Each cloud is a set of points of 20 numbers each, in no order, taken from a shape drawn with curves, like pieces of string that can fork, join and close up.
After each cloud, say how many independent loops its shape has (a circle has one, a figure eight two, a Y shape none).
(in the rows, 128 means zero)

D (62 x 20)
[[104 164 195  86 119 183 137 111  98 129 241 152  99 146 131 152 170 111
  100 137]
 [ 97  96 110 153 135  76 132 128 124 128  46  66 174 151 131 136 135 127
  176 123]
 [ 87 109 135 139 131 101 136 128 113 127  77  81 164 154 140 137 144 122
  161 127]
 [ 83 118 132 141 148  91 148 127 119 121  47  93 167 149 139 136 132 135
  168 126]
 [ 92 107 141 131 114 112 128 123 110 131 105  81 160 151 146 136 147 120
  151 131]
 [ 80 170 192  95 150 163 165 109 107 113 153 164 118 140 142 146 147 138
  119 130]
 [ 95  98 123 145 122  94 129 130 116 131  76  68 168 154 138 135 144 119
  163 126]
 [128  67  99 155  69 106 116 147 109 147 127  52 149 153 144 111 143 104
  139 135]
 [ 82 201 205  82 141 188 167 132  99 125 220 180  95 146 124 145 166 127
  100 124]
 [100  90 114 150 119  87 126 133 118 133  71  59 169 156 134 135 144 117
  166 125]
 [128  60  86 166  78  89 119 152 115 148 102  41 154 157 135 116 144 103
  150 129]
 [ 80 197 204  85 145 183 168 129  99 123 207 179  98 146 126 145 163 129
  104 126]
 [ 97 162 193  85 132 174 146  93 109 117 191 160 112 133 142 151 150 134
  108 135]
 [124  72 108 148  71 110 116 141 108 145 133  57 149 152 146 113 143 106
  137 137]
 [114  73  94 161 106  79 122 141 121 140  72  44 167 157 129 130 144 111
  166 124]
 [100  93 113 149 121  84 127 130 120 133  66  61 172 152 135 134 140 121
  168 124]
 [ 93 102 130 140 121 100 130 127 114 130  83  74 167 153 141 135 144 120
  160 127]
 [103  87 109 153 117  84 125 135 119 134  70  55 170 156 133 134 144 116
  167 124]
 [122  64  86 166  92  81 120 148 120 145  83  39 161 158 130 124 145 106
  160 125]
 [ 78 189 201  89 147 176 169 123 101 119 188 174 104 145 130 145 160 131
  109 127]
 [110  89 129 134  87 118 117 128 108 140 135  70 153 150 148 126 147 111
  139 135]
 [106 156 193  87 116 180 133 107  98 129 237 147 102 146 134 152 168 110
  102 139]
 [130  60  89 163  72  95 117 152 113 148 112  44 151 156 138 113 144 102
  146 132]
 [ 85 113 139 137 134 102 139 127 113 126  75  86 164 154 141 137 143 124
  161 127]
 [ 78 183 198  92 149 171 169 120 103 116 176 170 108 145 134 146 156 132
  113 128]
 [ 94 102 112 153 144  74 138 127 124 127  36  73 174 150 130 137 132 131
  178 123]
 [ 79 179 196  94 150 168 167 117 104 116 167 168 111 144 136 146 153 134
  116 129]
 [100 174 198  83 123 188 143 116  98 129 244 160  96 146 128 149 170 113
   97 134]
 [ 88 170 194  89 144 169 158  98 110 113 169 166 115 134 142 148 146 140
  113 133]
 [ 91 169 194  87 140 172 155  96 110 113 177 166 114 133 142 149 147 138
  110 134]
 [ 91 106 137 133 119 108 131 125 112 130  94  80 163 151 144 136 145 120
  155 129]
 [ 91 104 130 141 126  99 133 128 114 129  78  75 166 155 139 136 144 120
  162 127]
 [ 82 170 192  93 149 164 163 105 109 112 155 165 118 137 143 146 145 139
  117 131]
 [ 99  93 115 148 120  88 127 130 118 133  70  62 170 153 137 134 142 120
  166 125]
 [ 82 118 140 136 141 101 144 126 115 123  66  93 164 151 141 137 139 129
  162 127]
 [125  61  84 166  85  85 119 151 117 147  93  39 157 158 132 120 145 104
  155 127]
 [ 85 116 126 145 151  85 147 127 121 121  39  91 169 148 136 136 131 135
  173 126]
 [101 154 191  86 125 173 138  93 106 120 201 151 114 135 142 152 154 127
  107 137]
 [122  75 112 145  73 112 115 138 108 144 135  60 150 151 147 116 144 107
  137 136]
 [ 89 197 204  79 132 192 158 131  97 128 238 176  92 145 124 146 170 121
   96 126]
 [ 85 200 205  80 135 191 162 132  98 127 232 180  92 146 123 146 169 123
   97 125]
 [104  96 136 130  95 119 119 125 108 137 129  74 155 150 148 130 148 113
  142 134]
 [ 93 190 203  80 128 191 152 126  98 129 242 171  92 146 125 147 171 118
   96 129]
 [ 83 117 140 136 138 103 143 126 115 124  70  91 163 152 141 138 141 127
  160 127]
 [ 84 170 193  91 148 165 161 102 109 112 159 166 117 135 143 146 145 140
  115 131]
 [ 90 109 116 150 150  76 142 128 123 123  33  81 172 149 132 137 130 134
  178 124]
 [106 145 187  89 115 172 129  95 104 125 212 140 114 138 142 152 159 119
  108 140]
 [ 88 113 121 148 152  79 145 127 122 121  34  87 171 148 134 136 130 135
  176 124]
 [107 141 185  90 113 172 127  96 102 126 219 136 114 141 141 152 162 114
  107 142]
 [130  62  92 161  69 100 117 151 110 148 118  47 150 155 140 111 143 103
  142 133]
 [ 99 101 140 129 103 118 123 123 108 134 122  79 157 150 148 134 148 116
  145 133]
 [ 94 105 141 129 110 115 127 122 110 132 112  81 159 150 147 135 147 119
  148 131]
 [ 82 119 137 138 145  97 147 127 117 122  56  94 165 150 141 136 136 133
  165 126]
 [108 147 189  90 113 176 128 101  99 129 230 141 107 145 137 152 166 109
  104 142]
 [115  84 123 138  80 116 116 131 107 141 136  66 152 151 148 122 146 109
  138 136]
 [ 94 166 193  86 137 174 150  95 109 115 185 163 113 132 142 150 149 136
  108 135]
 [103 150 188  88 120 173 133  93 106 123 206 146 114 136 142 152 156 124
  108 140]
 [110  78  99 159 110  80 123 138 121 138  70  47 168 157 129 131 145 113
  167 123]
 [119  66  88 166  97  80 120 146 120 143  79  40 163 158 129 126 145 108
  162 124]
 [100  94 110 151 128  79 129 129 123 131  56  62 174 151 133 135 137 125
  172 123]
 [ 79 174 194  96 150 164 166 113 106 114 158 165 115 143 139 145 150 136
  117 131]
 [109 141 186  91 112 172 126  98 101 128 221 136 112 142 141 152 163 112
  107 142]]
loops => 3

E (93 x 20)
[[142 113 157 114 147 127 102 101 122  92 101  77 143 146  88 136 138 136
   99 158]
 [140 112 154 125 125 139  78 111 125 112 106  80 146 138 101 127 136 135
  103 148]
 [128 137 142  99 179  96 188 101 123  92 117 113 118 145 101 147 127 145
  120 166]
 [120 149 132 116 145 106 182 124 124 136 143 141 107 123 139 133 116 145
  141 147]
 [135 130 149  99 178 100 170  98 121  83 110 100 125 150  91 147 132 142
  110 167]
 [128 120 138 117 137 134 107 117 130 127 104  99 139 135 115 125 128 147
  127 144]
 [142 113 157 113 150 126 105 100 122  89 101  77 143 148  86 137 137 138
   98 160]
 [128 122 137 114 144 131 119 116 130 122 102  99 137 138 113 126 128 148
  128 146]
 [140 112 155 123 130 137  83 109 124 108 106  80 146 140  98 128 136 137
  103 150]
 [141 112 156 117 143 130  97 103 123  97 102  78 145 145  90 133 138 137
  100 156]
 [121 156 136 126 132 103 181 127 121 141 163 148  99 115 145 135 114 135
  134 144]
 [121 153 133 109 160  94 203 118 122 122 142 141 102 127 132 140 117 145
  137 154]
 [120 133 127 145  85 152  90 145 131 181 142 134 127 107 160 107 116 137
  145 118]
 [117 119 116 150  65 175  51 154 138 204 125 129 141 105 171  93 114 142
  160 102]
 [117 122 116 149  71 172  60 153 139 200 127 130 140 107 169  96 115 143
  159 105]
 [122 160 137 126 134  99 189 128 119 139 168 151  95 114 146 137 115 133
  132 146]
 [138 111 154 135 106 151  57 118 126 129 111  83 147 131 112 118 134 133
  105 140]
 [139 114 155 119 139 133  92 105 123 101 103  79 145 143  94 132 137 137
  100 155]
 [117 129 119 144  83 157  85 150 136 191 134 134 131 107 166 102 114 141
  156 112]
 [119 147 129 107 159 102 191 118 125 127 133 136 109 129 131 136 117 149
  141 151]
 [134 136 149 153  78 142  83 135 120 158 163 122 123 106 146 119 122 120
  113 128]
 [127 123 136 108 153 124 133 113 129 115 102 102 134 141 110 131 128 149
  130 151]
 [132 135 148 154  79 146  81 137 123 161 162 122 124 106 146 117 122 122
  116 127]
 [124 147 136 103 172  93 200 110 122 109 130 129 109 137 118 143 121 146
  132 159]
 [121 139 129 104 163 109 176 115 129 121 116 124 119 136 122 134 122 152
  140 152]
 [121 152 133 124 134 107 176 127 123 143 153 145 104 118 144 132 115 139
  137 143]
 [124 130 133 101 166 114 157 112 129 110 103 110 128 142 110 134 126 152
  133 154]
 [122 161 135 124 140  94 197 126 119 136 167 152  93 116 145 139 114 135
  133 149]
 [118 160 134 115 150  92 207 123 120 130 157 150  96 122 141 140 113 139
  137 151]
 [121 151 134 105 166  94 202 114 122 116 137 136 104 132 126 142 118 144
  135 156]
 [129 148 146 151  87 127 117 137 118 158 177 138 110 103 152 125 119 121
  118 131]
 [116 118 114 155  57 181  43 158 140 212 127 132 144 101 176  89 114 141
  163  97]
 [119 151 131 112 154 100 193 121 123 129 142 142 104 125 136 136 115 145
  139 151]
 [119 143 130 105 161 104 184 118 128 125 125 130 113 133 127 135 118 151
  141 152]
 [137 126 153 102 175 104 156  95 120  80 106  92 130 150  85 146 134 142
  102 168]
 [120 155 131 111 156  96 203 121 123 128 146 145 100 124 137 139 114 144
  138 152]
 [142 115 158 111 156 121 113  97 122  83 101  77 141 150  83 140 139 137
   96 163]
 [136 113 149 132 109 149  64 120 126 130 111  87 147 132 114 118 132 136
  111 139]
 [139 124 154 104 174 107 151  95 120  79 105  89 130 150  84 147 137 140
  102 168]
 [120 160 135 119 146  94 203 124 119 133 163 152  95 118 145 140 113 137
  134 151]
 [119 152 131 111 154  97 197 121 123 129 145 142 103 126 136 137 115 144
  139 151]
 [129 137 144  99 180  96 185 101 121  90 114 109 118 145  99 148 128 145
  119 166]
 [134 114 148 130 111 149  69 120 128 132 110  91 146 132 116 119 131 139
  115 139]
 [142 114 158 112 154 122 110  98 122  86 101  77 142 150  84 139 139 138
   96 161]
 [127 153 142 148  92 124 134 137 119 157 180 146 103 101 155 127 116 121
  122 133]
 [118 132 124 144  84 154  90 146 133 184 138 135 129 107 162 105 114 139
  151 116]
 [132 142 149 153  84 134 101 134 118 156 171 130 115 104 148 122 121 118
  114 131]
 [131 116 142 126 119 146  81 121 130 134 109  93 144 132 117 119 130 142
  121 138]
 [122 131 130 101 167 113 163 112 129 113 106 113 125 140 112 135 125 152
  135 155]
 [118 152 130 110 158  98 199 119 124 127 141 142 103 127 135 139 117 146
  140 153]
 [117 121 116 150  70 173  55 153 139 202 126 129 141 105 169  94 115 142
  160 103]
 [125 134 134 149  82 149  87 142 129 174 148 129 126 107 155 111 118 132
  134 122]
 [126 143 138 100 177  94 198 107 122 102 123 124 112 140 112 145 124 148
  128 163]
 [143 117 158 107 165 115 129  95 122  79 102  80 138 152  80 143 138 138
   96 167]
 [115 119 111 157  54 185  41 161 140 220 128 137 142  98 182  86 112 141
  168  92]
 [134 137 149 155  79 140  87 135 120 157 165 125 121 105 147 120 122 120
  113 129]
 [120 154 135 126 133 106 178 127 121 142 159 147 101 116 146 134 114 137
  135 144]
 [115 118 112 156  56 184  41 160 140 217 127 133 144 100 178  88 112 141
  165  96]
 [126 124 135 105 158 121 141 111 128 113 101 103 131 142 109 132 128 149
  129 152]
 [139 113 154 127 120 143  72 112 125 117 107  82 147 137 104 125 135 136
  105 146]
 [119 149 131 114 149 103 186 123 125 132 142 140 106 124 138 134 115 144
  139 149]
 [127 119 138 119 130 139 100 119 131 129 104  98 140 135 117 122 129 146
  127 142]
 [140 121 155 106 170 110 142  94 121  77 104  84 134 151  82 146 137 139
   98 168]
 [131 145 147 152  87 130 112 136 119 156 175 135 112 103 150 125 119 119
  116 131]
 [124 127 135 103 164 116 152 111 128 110 102 107 130 143 109 133 127 152
  131 154]
 [121 151 132 120 140 108 177 126 123 140 147 142 107 120 142 133 115 142
  140 145]
 [122 133 131 101 166 111 167 113 129 115 108 116 125 140 115 134 124 153
  137 153]
 [126 126 134 104 163 119 148 112 129 111 102 105 131 142 108 133 126 151
  131 153]
 [115 119 116 153  62 179  47 156 140 208 125 130 143 103 173  90 114 142
  162 100]
 [140 112 155 130 115 146  67 114 125 122 110  82 147 135 107 123 135 135
  104 144]
 [135 128 150 101 177 102 164  98 120  82 110  95 127 149  89 147 133 142
  108 168]
 [143 115 158 108 162 117 123  95 120  79 102  79 139 152  80 143 139 137
   94 166]
 [128 134 142 152  79 148  81 139 126 168 154 124 126 107 150 114 120 127
  125 125]
 [122 148 135 104 169  93 201 113 123 112 134 133 106 133 124 142 120 147
  133 158]
 [142 116 158 110 161 118 121  95 121  80 102  76 140 151  81 142 138 138
   95 164]
 [126 133 140 150  79 148  83 139 127 169 151 126 126 107 152 113 119 130
  128 124]
 [132 132 147  99 179  98 178  99 122  86 114 104 121 147  95 148 130 144
  115 168]
 [141 119 158 106 167 112 134  95 121  78 103  81 136 151  79 145 137 139
   96 167]
 [116 125 118 147  76 167  69 151 137 197 129 132 137 107 168  97 113 144
  158 108]
 [121 160 137 125 136  96 193 125 119 137 169 152  94 115 146 138 114 133
  131 148]
 [114 119 109 159  51 185  41 164 141 225 129 139 143  97 186  85 110 141
  171  90]
 [132 134 145 154  78 146  79 137 124 164 156 122 126 107 148 115 122 125
  120 127]
 [119 158 133 113 155  95 206 122 122 128 151 148  99 124 138 139 114 142
  139 152]
 [127 141 140 100 178  94 193 104 123  97 121 119 113 142 108 146 123 146
  124 164]
 [119 141 129 104 162 107 179 116 128 122 119 127 116 135 124 134 119 152
  140 152]
 [117 127 119 145  81 162  80 150 137 194 132 134 133 106 167  99 113 143
  158 111]
 [127 122 137 109 148 127 128 115 129 118 102 100 136 140 111 128 128 149
  129 149]
 [118 131 122 144  84 156  88 148 134 187 137 135 129 107 164 103 114 141
  153 115]
 [122 135 129 102 166 110 170 114 129 117 110 119 122 140 118 133 123 153
  139 153]
 [123 133 131 147  84 151  88 142 130 176 145 132 126 107 157 110 117 134
  139 120]
 [130 118 139 122 125 142  94 119 131 132 105  96 140 133 117 120 128 145
  126 141]
 [117 126 117 145  77 165  74 151 137 194 130 134 136 106 167  99 114 144
  159 109]
 [132 114 144 128 115 147  75 122 130 133 108  92 144 132 116 118 130 140
  118 138]]
loops => 2

C (87 x 20)
[[120 158 135 145 143 156 193 150 133 142 102 105 176 147 127  96  74  59
   67 110]
 [117 143 138 145 147 155 167 146 109 124 106 108 166 146 119 112  89  84
   68 111]
 [127 127 159 146 127 149 133 145 117 104 114 122 144 120 131 129 108 101
   98 113]
 [117 141 134 144 150 153 167 144 108 126 107 107 164 147 116 112  93  90
   70 112]
 [118 144 141 145 144 158 169 148 111 122 105 110 168 146 122 111  86  78
   67 110]
 [128 125 155 145 127 145 128 142 119 106 116 121 139 118 129 130 112 109
  104 115]
 [114 144 119 139 159 146 172 139 110 140 107 102 164 152 108 109  96 101
   69 115]
 [127 125 156 145 128 146 130 142 119 106 116 121 141 118 129 130 112 108
  103 115]
 [132  92 104 108 138  95  76  91 163 122 134 115  86 107  96 139 167 205
  196 149]
 [130  95 127 114 133 115  75 111 137 101 127 127 104 112 114 141 151 174
  169 138]
 [127  86 114 104 144 106  63 102 131 105 131 129  95 116 104 145 165 201
  182 143]
 [133  93 105 109 135  95  78  91 165 120 133 115  87 107  97 139 166 201
  196 148]
 [118 160 123 142 151 150 198 145 134 155 103 102 176 151 121  93  78  68
   69 113]
 [127 130 161 148 128 155 138 146 112  99 111 122 149 123 132 127 101  91
   90 111]
 [120 155 143 146 141 161 187 152 125 132 102 109 178 147 131 100  73  57
   65 108]
 [127  86 108 103 146 100  65  98 134 111 132 125  92 116  99 144 169 208
  185 146]
 [121 138 153 148 135 158 154 150 109 108 107 115 161 135 128 119  90  81
   75 109]
 [128  89 121 108 140 110  66 107 131 100 129 129 100 114 109 143 160 189
  177 141]
 [121 153 145 146 140 161 182 154 121 128 102 110 175 146 129 103  74  59
   64 107]
 [111 152 103 136 170 141 191 134 117 163 106  96 169 162 102  98  93 100
   65 116]
 [134  97 114 113 130 104  82  99 164 113 131 116  94 109 104 138 155 184
  187 144]
 [130 116 147 134 128 134 112 131 130 108 121 122 126 112 124 135 128 133
  128 123]
 [120 150 145 146 142 161 176 152 116 123 102 111 173 145 128 105  79  64
   63 108]
 [126 132 161 149 128 156 140 148 111 100 110 120 152 126 131 126  98  87
   86 111]
 [131 101 139 122 128 123  85 119 134  99 125 128 111 110 121 140 142 159
  158 133]
 [131 110 145 130 127 129 101 127 132 104 123 124 120 112 123 136 133 142
  140 127]
 [133  97 119 115 130 109  83 103 155 108 129 119  99 111 106 138 152 178
  178 141]
 [131  90 100 106 142  93  74  89 156 123 135 116  86 110  93 141 170 212
  195 149]
 [119 160 127 143 148 152 197 146 135 151 103 102 176 149 123  93  77  67
   69 111]
 [124 136 157 148 132 158 147 149 109 103 108 118 157 131 130 122  93  83
   80 110]
 [134  94 110 112 131 100  80  95 166 117 132 116  89 106 100 140 160 193
  193 145]
 [129  91 124 111 136 112  72 108 136 101 128 128 101 114 110 143 155 184
  174 140]
 [131  96 130 116 132 117  77 113 136 100 126 127 105 112 114 141 149 172
  168 137]
 [112 144 116 138 161 145 176 137 111 145 107 100 164 155 106 107  96 102
   67 115]
 [131  95 122 114 133 111  80 106 147 105 128 122 102 112 108 139 151 178
  175 140]
 [116 160 117 141 155 147 201 144 135 161 103 100 175 153 117  91  79  73
   68 114]
 [121 156 139 146 142 159 190 151 129 136 102 108 177 146 130  98  73  57
   67 110]
 [128  89 100 105 145  93  70  91 150 121 133 117  87 113  94 142 171 214
  192 148]
 [130 116 148 137 129 135 116 133 128 108 120 121 127 113 124 134 125 129
  124 122]
 [116 142 126 141 155 148 169 140 109 134 107 104 163 150 111 111  97  98
   69 113]
 [126  86 112 103 145 103  63 101 132 107 132 127  95 117 103 145 166 204
  182 144]
 [112 147 111 137 164 143 181 137 112 150 108  99 166 157 104 104  95 102
   67 115]
 [130 114 146 134 128 132 109 130 130 107 121 122 124 112 124 136 129 135
  130 124]
 [128 121 151 141 128 141 124 137 125 109 118 120 134 115 126 131 119 119
  114 118]
 [110 156 101 136 171 141 199 135 121 169 104  95 171 164 103  94  90  95
   64 116]
 [130  98 135 118 131 119  80 115 137  99 126 128 108 110 118 141 146 165
  163 135]
 [111 149 106 137 168 142 187 135 115 158 106  97 168 160 103 100  94 101
   65 116]
 [128 122 153 142 127 142 126 139 122 107 117 120 137 116 128 131 116 115
  109 118]
 [130 112 145 132 128 132 106 128 131 105 122 123 121 111 123 136 131 138
  136 125]
 [112 159 103 136 167 141 204 137 127 171 103  95 174 162 107  89  85  87
   65 116]
 [131 106 143 127 127 127  94 125 134 102 124 126 116 109 123 138 137 147
  146 129]
 [131  99 136 119 130 120  82 117 135  99 126 128 109 110 119 140 145 163
  162 135]
 [129 119 148 138 128 137 117 134 128 108 120 121 130 113 125 133 123 126
  121 121]
 [120 141 149 146 139 159 161 149 110 113 106 113 165 140 125 116  88  79
   71 110]
 [129  94 125 112 136 112  74 108 139 102 129 126 102 113 110 141 154 181
  173 140]
 [134  96 112 112 130 102  83  96 165 115 132 116  91 107 101 138 158 188
  190 146]
 [124 134 160 149 129 157 144 148 110 101 109 119 154 127 131 125  95  85
   84 110]
 [126 129 161 147 127 153 135 147 114 101 112 121 146 121 132 128 103  95
   94 113]
 [132  97 121 114 132 110  81 105 150 107 128 120 100 111 107 138 151 177
  176 141]
 [116 141 131 143 151 152 168 143 108 128 106 107 162 148 114 112  93  93
   68 112]
 [133  94 107 109 132  97  78  93 166 118 133 115  88 106  98 139 163 198
  194 147]
 [116 161 115 141 158 146 203 142 134 163 103  99 175 156 115  90  81  74
   68 114]
 [111 158 101 136 169 141 202 135 125 170 103  95 173 163 105  90  87  91
   64 116]
 [127  87 119 107 141 108  64 105 130 102 130 130  97 114 108 144 162 194
  178 142]
 [119 143 145 146 141 158 164 148 111 116 106 111 165 141 124 114  87  79
   70 110]
 [110 154 102 135 170 141 196 135 120 166 106  96 172 164 102  95  92  98
   64 116]
 [114 160 106 137 165 143 205 139 129 169 103  96 175 161 109  90  84  83
   65 116]
 [131  91 101 107 140  94  75  90 159 122 134 115  85 110  94 140 169 209
  196 149]
 [128  88 101 104 146  94  68  92 147 119 134 119  88 114  94 143 172 214
  191 148]
 [121 158 131 145 145 154 195 148 134 147 103 105 176 147 125  95  76  62
   68 111]
 [130 103 141 124 128 124  87 121 135 100 125 127 112 110 121 140 141 155
  154 132]
 [115 161 110 139 162 144 203 139 132 167 103  98 174 158 112  89  82  80
   66 115]
 [117 146 144 146 144 159 171 149 111 121 104 110 168 145 123 110  84  75
   67 109]
 [121 156 142 147 140 159 188 153 127 133 102 109 177 146 131  99  73  56
   66 108]
 [131 105 143 126 126 126  92 124 133 101 124 127 115 110 122 138 138 150
  150 130]
 [129  90 124 109 138 111  68 108 133 100 128 130 101 114 110 143 158 187
  175 140]
 [128  88 102 103 147  95  68  94 143 118 133 121  89 115  95 143 172 213
  190 147]
 [133  98 117 114 130 106  83  99 161 111 129 117  96 109 104 137 153 181
  183 144]
 [131 108 144 129 127 129  97 126 133 103 123 126 117 110 123 138 135 144
  144 128]
 [126  86 104 103 147  98  65  95 139 114 132 123  91 116  96 143 171 211
  187 147]
 [120 153 145 147 140 162 181 154 120 127 102 110 176 145 130 103  74  60
   63 108]
 [129 120 150 138 129 138 121 135 125 109 119 121 131 114 125 133 121 123
  118 120]
 [127 129 160 147 127 152 134 146 114 101 113 122 147 120 132 128 105  95
   95 112]
 [118 148 145 146 142 160 173 151 114 123 103 110 172 145 126 108  80  68
   64 108]
 [133  97 118 114 130 108  83 102 158 110 129 118  98 109 105 139 153 179
  181 142]
 [122 136 157 148 133 158 151 149 108 105 107 117 158 131 130 121  93  82
   78 110]
 [130  95 123 114 135 112  77 108 143 104 128 124 102 113 109 140 152 179
  173 139]]
loops => 2
